R: rows in several groups, each row roughly a mix of its group's directions:
R (78 x 18):
[[  9  18  -5  14  19   0   3  -8 -17 -29 -20  -4  -3 -10   6 -21   3   7]
 [  1   5   2  -8 -21 -20 -28   2  10  11  17   5 -20  14   4  -1 -19   0]
 [-12   9   4  -7 -32  -9  -2   0  19   6  17  -6 -24  20  -4  -5  -4  -3]
 [ 12   2  -1   6  27  14  29   6   9   3  -3   1  11  15   3   2   4 -27]
 [  8   0 -12  16  33   1   0  -3 -16 -11 -24   5  14 -20  -2  -2   8  -4]
 [ -3 -15   2   1   7  31  29   2  -2   6  -4  -2  23  -3  -3  15  16  -4]
 [ -9 -25   4  -6 -13  14  14   0  -5  25   1  10   5   6 -14  27  -1 -12]
 [-16 -13   6 -17 -13  10   9   9  13  27  16  -4  14   4  -1  23  10  -3]
 [ -7 -18 -19  13 -13  -5 -21 -14   4  12  -2  10   3 -21 -20  14   8  -8]
 [  2  10 -11  13  19  -8 -16  -3  -9 -25 -17  -3   2 -25   4 -15   8  12]
 [ 13   3   2   9  37  14  19  11   0 -16  -9  -1  17  -7  11  -5   8  -5]
 [ -8  22  -1  -1 -16 -18 -18   0  13 -16   7 -12 -21   1   6 -22   1  13]
 [  3 -10   4 -10  21   3   6  25   5  26   6   0  28  10   3  17  -4  -1]
 [-27   0  -2 -19 -17   5   8   1   8  20   6 -17  12  -2  -2  15  23   7]
 [-15   8  -9   9   5  -5 -17   1  -5 -23 -15  -8  -7 -30   3 -11  15  16]
 [ -1   9 -11  16  21   1 -10   0  -2 -27 -16  -5   1 -26   7 -15  14   6]
 [  8 -12   3  -9  -5 -10  -8  11   8  30  15   8   5  23  -7  11 -22 -11]
 [-18   5   0  -6   9  19  26   3   8  -4  -2 -15  14 -11   7   8  32  -1]
 [-22  -5   6 -10 -22  17  17  -9  14   2  12  -6  -6  -9   2  15  24  -7]
 [  7 -16   7 -10 -10   0  -5  13   9  28  19   7   6  23  -2  12 -21  -5]
 [  3   6  -9  10  32 -18  11   3  -8  -4 -28  -1   7  -3 -18 -10   0 -13]
 [ 16  -3   3   5  36  15  18  13   5  -8  -1   0  25  -3  11  -1   5  -5]
 [ -7  30  -5   1  19  -9  21 -10  -5 -13 -21  -8  -7   2   1  -9  17 -12]
 [  6 -20   5  -8 -11   0  -7  13   9  29  18   8   7  20  -5  13 -19  -6]
 [  7 -19  10  -6   6  18  15   9  19  13  21   5  21   3   7  17   4 -12]
 [  3  -2  13 -19 -25  -5   1   0   8  19  24   0  -5  27   1   4 -16   3]
 [  4 -22   8  -7 -24  14 -15   7   8  16  26   7   4   6   6  12 -13  10]
 [ 20 -18   4   1 -13  -7 -17  -1   9  15  21  16  -1  14  -4   4 -26  -6]
 [ 10 -21  10  -4  10  12  10  15  18  16  20  10  17   6   5  18  -4 -13]
 [ -8  17   4  -8 -25 -18 -19  -1  11  -8  14 -10 -20   7   4 -17  -5  15]
 [-11  -2   0 -16  14   0   6  23   0  27  -1 -10  28   7   0  17   5   7]
 [ -2 -11   6  -9 -28  -6   3  -7   1  26  11   9  -8  22 -16  14 -14  -9]
 [ -1   8  -7   5   3 -15 -28  -6 -13 -20 -10  -3  -1 -25   3 -14   1  23]
 [-29  10  -3 -13  -6   9  16  -1   1   4  -6 -20  10  -9   1   8  31   8]
 [ 20   2  -2  12   0 -18 -23  -5 -13  -8  -5  13 -15   8  -5 -15 -29   3]
 [ 18 -15  12 -12  13  16  16   4  -5  15  12   6  25  13  11  13 -10  -3]
 [ 13 -24   8  -6 -11   1 -18  13   6  18  21   8   9  10   0   6 -24   8]
 [-10  28  -3   5   9 -15   3  -5  -5 -24 -18  -8 -23  -5   3 -17  10  -1]
 [-17   5  -6 -17   9  -4   2  18  -2  27  -6 -16  27   5  -2  11  10  12]
 [-19  10  -1  -1 -30 -13 -20  -1  11  -8   7  -8 -26  -2  -3 -11   3  13]
 [ -4  12  -6   5 -24 -12 -15 -22 -14 -15 -10  -1 -25  -4  -7 -16  -4  10]
 [-12  -8  -1 -16 -33  -6 -12  -5   8  27  17  -4   2   9  -9  12  -2   6]
 [ -5  13  -5   7 -22 -11 -13 -21 -14 -18 -11  -1 -27  -5  -6 -15  -2   8]
 [ -6  -5  -1   9  10  26  22  -4  -8 -18 -14  -6  13 -20   1   2  23   5]
 [ -7  11  -9  13   8  -1   0 -13  -9 -27 -20  -5  -6 -27  -2 -12  19   6]
 [  1   8  -2   0 -14 -25 -35  -3   3  -6   8   4 -22  -2   3 -13 -15   8]
 [ 15 -10   5   0  25  19  19  10  12   0  11  -1  30  -1  11   5   7  -6]
 [ 25  -4   3  19   2   0  -7 -13   0 -25   3  17 -20  -2   2 -16 -17 -11]
 [ 11   0   4 -11  -6 -22 -16   9   8  20  15   6  -6  25   0  -1 -27  -5]
 [  1  -3 -18   8   5 -29 -16  -6   4  20  -9   9   0   0 -23   5  -6 -21]
 [ 12 -22   6  -4  18  23  13   4 -12   9   1   8  28  -6   8  17  -1   0]
 [ -7   5  -2   1  -7  -7 -28  -2  -6 -20   0  -7  -5 -24   9 -14   3  29]
 [ -8 -14   7 -10 -22   4  14   0   3  27  10   7  -5  21 -13  20  -8 -12]
 [ -7  19   3  -5 -16 -15 -20   1  12 -16  12 -12 -18  -1  11 -21   0  18]
 [ 23 -11   4  17   2  -6 -13  -3   6 -12   7  21 -21   4  -1  -8 -24 -17]
 [ 10  19  11 -20   4  -6  12   5   6  14  15  -3  -1  33  16   1 -11  -7]
 [  1  13  -8  10  24   1  -8   4  -1 -27 -12  -9   5 -23  14 -16  13  10]
 [-14 -10   1 -15   4   6   9  18  15  28  11  -8  22   4   0  20  12  -3]
 [  7 -35   2   7  -9  18 -15   5  -2   2   9   7  18 -18  -5   6  -7  18]
 [  7  21  -3   1   9 -33 -20  -3  -3 -13  -7  -1 -16   1   0 -21 -13   3]
 [ -4  15   4  -3  10   8  -4  12  13 -25   7 -17  -1 -11  25 -19  12  16]
 [ 12 -32   8   0  -8  19 -13   9  -1   3  16   6  19  -8   2   5 -13  19]
 [  7 -18  11  -2  12  21  19  11  18   5  18   8  14   0   8  17   6 -17]
 [  1  13 -10  10  13 -10 -21  -3  -6 -26 -12  -5  -2 -24   6 -18   6  16]
 [  1  20 -16  21  18 -12  -6  -4   3 -23 -19  -4 -10 -11  -3 -19  10  -7]
 [  9 -11  14 -15  -4  11   9  15   6  22  20   2  11  26   8  10 -16   0]
 [  8  10  -8  11  27  -2 -10   0  -7 -25 -14  -4   9 -23  11 -16   7  10]
 [ 14  15  -9  13  12 -17 -16  -5 -17 -17 -17   2  -8   0  -3 -23 -16   8]
 [  7  26  -3   2   5 -18 -18  -2   6 -23   1 -10  -9  -2  11 -27  -3  13]
 [ 11   7  -8  11  -5 -24 -26  -8  -9  -8  -8   6 -19   4  -8 -19 -21   3]
 [ -5   2  14 -19 -29  -2  -3   4  13  10  26  -6  -9  20   7   0 -10  10]
 [ -7 -31  -7  10  -8   0  -9  13   6  23  -2  10   3  -3 -26  14  -8 -10]
 [ -2   9 -12  11  -4 -21 -28 -12 -11 -16 -13   0  -9 -19  -7 -14  -1  14]
 [ -8   7 -22  11  -8 -17 -19 -25   2   1  -9   4  -7 -20 -12   5  16 -13]
 [  6 -15  11 -13 -16  12  -1  12   9  23  25   4   6  21   8  13 -15   2]
 [ -7  16  -3   8   7   7   7 -12  -9 -31 -15  -8  -5 -22   7 -12  21   9]
 [  2  -1 -11   2   5 -30 -10   2   7  25  -4   8  -3  14 -20   5 -13 -22]
 [ -2  17  -7   9 -12  -9  -9 -21 -14 -24 -15  -4 -21  -8  -4 -20   1   9]]
which group is each row in? (one row of each group first):
[ -2   0  16 -20 -26   4  -1   7  14   8  28  -8  -6  18  12  -1  -9  11]
E
[-13  16  -9   3 -21 -16 -16 -15 -13 -10 -14  -5 -26  -3  -9 -14  -1   9]
X
[  5 -14  11 -12 -19  23   1   3   7  16  27   2  11  11  15  15  -4   7]
N

[-23   1   0 -18 -10  11  15   1   6  17   6 -17  18  -3   1  15  25   8]
X
[ -3  -4   1  -2 -15  -3  18  -3   5  25   3   7  -9  25 -19  15  -6 -24]
E
[-20  -2   0  -6 -31 -14 -25  -4  -6   0   1  -2 -16 -13  -8   1   1  21]
E
[-12  14   2  -4 -21 -11 -21   2  12 -16  11 -12 -20  -5   8 -18   2  19]
E
[ -7   0  15 -19 -31   0  -7   4  12   8  26  -7  -9  14   9  -1  -8  14]
E
[-11  16 -17  20   8 -13  -7  -4   0 -19 -22  -3 -16 -15 -11 -13  14  -7]
E
